In the rows, zero is written as 128.
Each named move below is a turn or a mirror, shown by a few rows before and after it. Which moves, in which order, take the first row of each later pair to the second? The first pair is answered.
move E:
[156 147 136 115 140 111 160 145  90 137 122 138 130 160 139 133 126 151
  95 127 156 143 132 166 110 133 128 105 140 100 139 129 117 110 105 126
 174 126 105 136  99 149 131 144 130]  ->  [146 144 140 108 131 110 138 125  84 134 112 135 121 167 113 120 116 135
 103 129 150 122 132 139  95 134 153 131 151 111 150 126  94 154 125 139
 176 113 130 134 106 165 122 141 123]
[142 153 120 110 146 120  86 140  95 181 151 131 166 148 162 131 148 213
 109  81 162 108  68 137 155 106 136 118 157  84  78 116  75 135 108  68
 145 112 152 169 149 174 151 156 116]  ->  [140 148 118 108 146 119  77 130  90 178 145 129 161 154 146 128 145 200
 114  79 154  99  67 119 143 107 151 132 160  89  83 118  66 165 120  79
 146 105 166 165 148 175 148 156 114]
[113 112 120 139 114  90 109  91 138 118 145  96  81 140  91  87 133 166
 138 113  92 129 126 142  86 118 120 136 105  97 142 110  58 141  92 128
 155 143 164 126 113 168  64 141 157]  ->  [128 113 118 150 119  99 133 126 146 123 164 101  89 136 128 108 146 181
 124 114 108 150 126 175 103 107  83 105  98  89 133 110  95  88  65 112
 142 169 129 135 111 149  78 145 162]
[135 118 138 110 123 142 122 179 132 146 128 150 128 163 119 108 100 109
  80 129 134 138 137 119 162 103 145 170 158  48 118  92 126 134 108  97
 142 118 135 144 132 153 165 125 141]  ->  [137 119 133 109 122 140 124 176 126 150 129 146 130 161 120 109 102 106
  85 129 134 136 133 114 165 104 147 168 160  45 120  89 123 141 114  99
 142 116 136 142 131 148 169 126 139]
move T:
[125 119 139 123 143 134 159 116 130 131 128 127 119 155 111 114 127 120
 125 137 108 119 128 123 124 135 143 139 148 125 152 137 128 120 136 115
 139 137 113 113 115 133 130 127 133]  ->  [122 131 127 134 131 121 147 122 113 136 133 120 112 151 114 111 131 144
 118 127 114 130 126 109 120 137 147 133 149 123 154 132 112 115 136 126
 145 133 132 127 116 139 120 125 143]
[115 153 104 134 147 123 112 123 106 138 124 129 106 110 135 160  88 112
 120 137 135 132 122  96 110  92 143 118 153 161 145 132 136 110 126 101
 189 101 160 137 116 160 138 110  84]  ->  [121 140 116 126 152 140 122 114 122 134 122 130 109 116 131 162  86  91
 120 142 135 129 124 102 118  84 139 128 149 162 143 142 151 109 124  86
 181 106 143 120 120 151 146 117  70]
[125 134 139 139 123 104 150 115  98 136 119 132 112 167 103 123 107 128
 131 105 146 117 128 121  96 130 135 142 147 129 145 126  94 150 130 141
 137 123 124 131 121 155 104 131 102]  ->  [125 115 136 130 126 114 130 100 108 128 112 128 116 150  92 121 107 108
 138 116 139 102 133 102 108 128 150 156 139 137 137 128 100 164 144 140
 124 110 143 129 132 158 118 126 105]
[145 134 159 129 133 131 170 139 148 144 125 148 129 179 161 152 109 137
 122 126 133 157 148 185 138 107 101  88 134 121 135 151 166  78  88  91
 133 134  75 118 105 127 145 125 137]  ->  [117 151  95 156 102  89  80 146  97 150 135 140 111 122 144 148 121 176
 122 114 125 160 139 111 144 123 129  80 138 129 129 124 104 102 143 148
 141  97 170 160 135 157 132 112 187]
move S:
[106 176 117 136 145 171 136 128 104 151 144 125 175  90 150 146 140 117
  71 139 133 116 146 132 131 126  98 147 123 125 128 145 145 146 114  89
  88 159  88 122 116 108 134 111 111]  ->  [108 196 111 141 140 152 135 132  85 165 146 128 172 106 155 149 135 137
  58 134 136 127 142 137 121 129 103 136 135 120 136 145 135 137 112  94
 103 150  94 136 112 114 123 107 111]
[124 165 112 129  93 107 122 135 109 120 140 123 110 170  92 104 120 156
 109 105 126 148 113 115  84 139 143 126 155 101 140 126  93 142 126 166
 156 110 135 119  94 164  98 120 115]  ->  [112 141 109 121  92 116  87 116 120  98 136 127 119 139  74 100 119 128
 118 122 106 129 117  92 104 136 156 143 138 114 128 121  86 172 152 173
 137 105 157 110 108 159 107 116 111]
[113 103 138 150 140 114 133 127 120 129 112 133 134 148 130 132 140 186
 163 147 133 127 163 149 102 113 118 140 148 158 104 108 103 119 122 127
 134 120 106 146 107 110 123  93 147]  ->  [108 101 134 149 133 114 122 123 118 128 111 134 136 140 123 127 139 182
 165 149 124 120 165 141  98 112 122 144 145 161 104 108  97 125 133 137
 127 117 122 144 114 109 120  95 151]
[121 135 117 135 110 114 114 139 128 110 131 140 114 110 133 126 143 129
 119 134 130 145 108 145 121 128 109 114 127 149 109 123 126 105 136 147
 103 145 118 127 130 110 109 126 135]  ->  [120 137 118 134 111 112 114 138 133 115 130 139 112 105 129 124 144 122
 121 133 129 143 107 143 124 123 118 115 122 148 109 121 127 104 138 143
 105 147 121 123 129 101 103 128 133]
move U:
[158 129 169 107 161 151 195  99 124 143 101 137 130 231 162 156  92 112
 132  91 160 131 137 174 116 122 122 135 165  92 167 164 170 130 110 116
 156 147  71 115 115 121 153 144  79]  ->  [135  71 164 104 145 172 140  84 173  89 111 139 146 140 138 144 130  51
 153 134 129 116 153 135 158 114 112 149  98 140 112 150 177 142 155 126
  73 166  95  62 136  60 150 147 101]
[186 125 154 145 118 160 162  90 120 130 112 128 146 192 107 108  68 167
  70 173 127 136  97 167 202  85 133 101 143  95 113 138 170 107 108 101
 152 161 117 178 112 141 182 113 130]  ->  [172  98 179 133 119 166 166  61 142 101  97 127 145 193  68  89  68 110
  98 180 100 111  93 154 167  82 156 142 130 127 109 131 148 165 134 117
 121 166 109 132 100 111 148 118 104]
[125  72 141 109 129 122 141 123 145 148 115 126 113 173 168 158 123 102
 135 121 152  98  97  93 133 142 139 107 179 105 177 130 113 149 165 153
 184 124 145 129  91 148 148 131 120]  ->  [117  42 138 112 122 134 112 120 167 129 124 124 118 132 161 154 146  75
 143 143 135  90 109  78 159 135 140 111 150 126 149 122 115 150 184 155
 142 134 157 103 101 121 145 133 130]
[133 131 141 105 167  81 141 124 130 141 115 115 106 181 128  97 103 156
 133 110 164 131 129 164  90 142 148 149 157 134 184 121 107 148 121 127
 148 134  88 122 138 163 107 125  85]  ->  [115  74 123 111 157 100  85 118 163  98 139 113 119  88 121  98 142 107
 151 153 133 119 140 136 139 136 124 156  96 168 131 106 119 146 157 133
  81 153 114  84 162 108 117 123 117]

Each pair is two moves apart.
[140 150 134 132 130 142 152 135 122 134 102 102 118 164 148 127  98 134
 137 145 149 140 120 139 123 119 129 139 143 121 141 144 142 128 125 107
 162 102 114 133 117 136 138 114 131]  ->  [126 121 135 129 122 150 120 122 145 110 104 107 124 124 127 122 111  98
 156 160 131 128 123 117 135 117 135 157 112 149 110 138 140 149 152 121
 125 108 130 105 124 117 135 118 137] => E then U
[ 62  58 159  60 149 139 151  96 157 153 111 167 140  89 149 123 101  89
 119 118 132 168 125  81 101 158 113 132 111 135  83 110 118 184 115 123
 115 136 129 138 115 112 138 113  69]  ->  [ 54  82 134  80 134 112 122 112 125 164 122 166 131  75 153 123 105 130
 116 111 131 178 114  60  90 163 122 114 124 134  86  97  86 181 131 154
 131 125 163 164 125 129 122 109 100] => T then T
[168 138 151  92 163 150 184 104 150 149  92 163 145 182 130 140  97  97
 129 121 147 116 148 172 126 107 111 151 138 121 132 144 190 129 104  76
 144 128  84 111 115 123 185 124  73]  ->  [135 175  86 121 125  96  92 115  72 174  96 150 124 145 114 129 100 171
 124  99 144 121 135  89 121 131 152 143 153 124 139 120 108 161 161 145
 178  75 201 172 145 173 170 108 135] => S then T
[118 114 156 157 107 112 133 115 104 134 119 129 128 195  92  77 126 115
 146 124 124 110 121 135  89 171 159 162 135 120 123 115  91 141 112 168
 136  98 111 111 100 115 100 128 114]  ->  [130 140 116 169 110 108 119 156  84 157 137 128 134 167 141 106 132 168
 116 125 147 131 125 140 136 168 135 110 137  95 128 122 116  74  91 150
 162  89 127 155 113 139 136 119 148] => U then U
[143  79 133 138 145 157 156 145 107 142 109 138 102 142 142 114 122 116
 140 142 151 126 134 158  89 131 123 115 134 112 131 154 184 129 119 131
 169 129 143 115 110 112 100 153 109]  ->  [128  79 117 148 124 141 118 140  93 133 113 137  87 116 129 108 134 122
 156 139 141 123 139 124  82 132 139 122 130 123 125 140 145 155 151 161
 161 116 179 119 122 109  86 150 123] => T then U
[123 118 112 100 139 104 153 120 120 154 142 108 169 134 117 138 103 171
 119 150 137  88  91 132 153 133 112 129 124  90 159 152 136 125 114  90
 139 122 131 160  82 174 156  97 117]  ->  [108  96 119  93 129 107 131  96 136 126 139 105 166 114  88 124 105 130
 141 160 115  73  86 107 146 133 124 157 110 116 145 142 118 168 148 107
 113 123 141 132  80 154 141 102 109] => E then U
[115 181  97 141 115  74 147 179  86 160 170 140 131 129 210 140 161 207
  89 110 182 199 107 188 122 133  77  71 162 111 136  89 119  43 124 130
 129 152  89 176 129 140 113 128 153]  ->  [ 97 106  68 116 119 120  36 134 131 113 156 128 161  24 162 138 172 128
 114 168 155 141 139 104 213 126 102 108  97 147  95  93 145  76 188 122
  86 124 181 147 169 144 187 114 184] => T then E
[143 132 102 133 125  91  99 139 111 137 147 103 121 118 155 134 145 151
 124 116 139 123 111 108 120 140 129 114 132  89 130 144 123 102 110 135
 117 121 155 158 146 132 143 132 179]  ->  [139 109 111 123 129 102  77 119 126 115 137  98 125 100 133 127 149 111
 137 129 126 104 121  85 129 135 144 133 122 106 124 143 121 126 132 134
  99 117 169 136 154 131 149 132 172] => E then S
[128 153 140 159 138  41 117 153  59 185 122 118 151 134 101 137 113 158
  82  95 115 130 136 107 160 104 129 132  97 110 137 140 159 120 106 144
 142  92 252 155 160 138 138 113 137]  ->  [138 104 165 135 164  88 122 123 108 160 115 120 173 124  93 139 113  91
 100 122 105 102 152 110 194  90 123 157  72 119 125 157 211 118 103 108
 114 108 234 118 161 119 178 116 118] => E then T
[119 130 151 203  82 102 171 176  92 129 135  98 162 150 114 104 179 169
 120 110 101 171 114 152  60 122 104  77 112 164 133 116  89 145 143 186
 129 141  98 155 113 118  71 160 120]  ->  [110  75 145 187  91 132 124 143 133  89 133  95 179  90  78 101 188 109
 140 147  80 129 130 115 108 115 113 109  76 191 100 114 109 164 174 177
  88 140 131 116 134 102 102 152 120] => U then T
[130 116 128 108 173 168  94  82 103 123  86 129 126 135 103 149  93  91
  99 119 137 104 149 116 124 149 176 167 142 137 146 137 105 175 137 119
 129  95 181 132 133 182 148 135 120]  ->  [146 120 164 103 183 181 163  95 128 122 100 139 130 173 128 151  94  82
  96 114 142 115 146 172  97 136 142 157 146 131 143 146 134 153  96  94
 120 127 105 108 110 151 131 145  93] => E then U
[129 168 137 146 122 112 164 160  94 150 137 128 132 163 153 125 121 169
 115 102 140 150 121 162  91 139 115 113 150 115 141 119 107 118 109 139
 139 149 101 143 102 131  92 133 123]  ->  [118 147 104 138 122 120  85 138  84 149 125 123 130 114 129 122 114 155
 116 122 133 119 133 100 146 145 152 125 138 118 139 111  99 136 151 147
 154 104 182 166 133 169 136 121 155] => T then U
[132 112 122 142 144 178 104 138 135 147 120 133  98  78 110 147 126 108
 107 140 108  99 141 100 131 129 153 147  97 104 129 126 172 170 149 104
 112 101 194 101 148 164 201 167 154]  ->  [142 114 170 139 150 183 177 141 162 141 119 136  98 130 124 139 128  91
 115 131 112 116 131 161  91 119 128 147 102 109 133 135 189 164 118  87
  89 139 113  70 120 125 164 182 113] => T then U
[145 139 141 122 131 128 132 130 131 130 133 153 130 138 112 131 106 100
 129 120 121 100 108 119 131 124 127 139 127 143 138 109 102 120 133 136
 131 111  87 117 133 123 109 129 111]  ->  [139 140 127 133 122 121 112 141 133 122 141 153 132 107 116 137 120 115
 127 127 121 107 113 110 147 125 117 127 115 145 131 105 100 114 141 142
 121 113 101 124 143 117 113 127 130] => T then U
[104  86 185 101 111 128 155 106 146 101  93 139 125 144  89 158 166 105
 149 141 118 114 128 166  95 145 131 157 117 114 120  97 107 122 119 130
 106 144  74 113 116 122 107 149 100]  ->  [ 86 119 144 125  87  88 111 128 103 122 100 130 109 130 101 157 170 165
 140 121 123 129 114 133  89 166 143 137 129 109 125  82  65 126 140 167
 130 119 123 152 128 148  87 139 137] => S then T
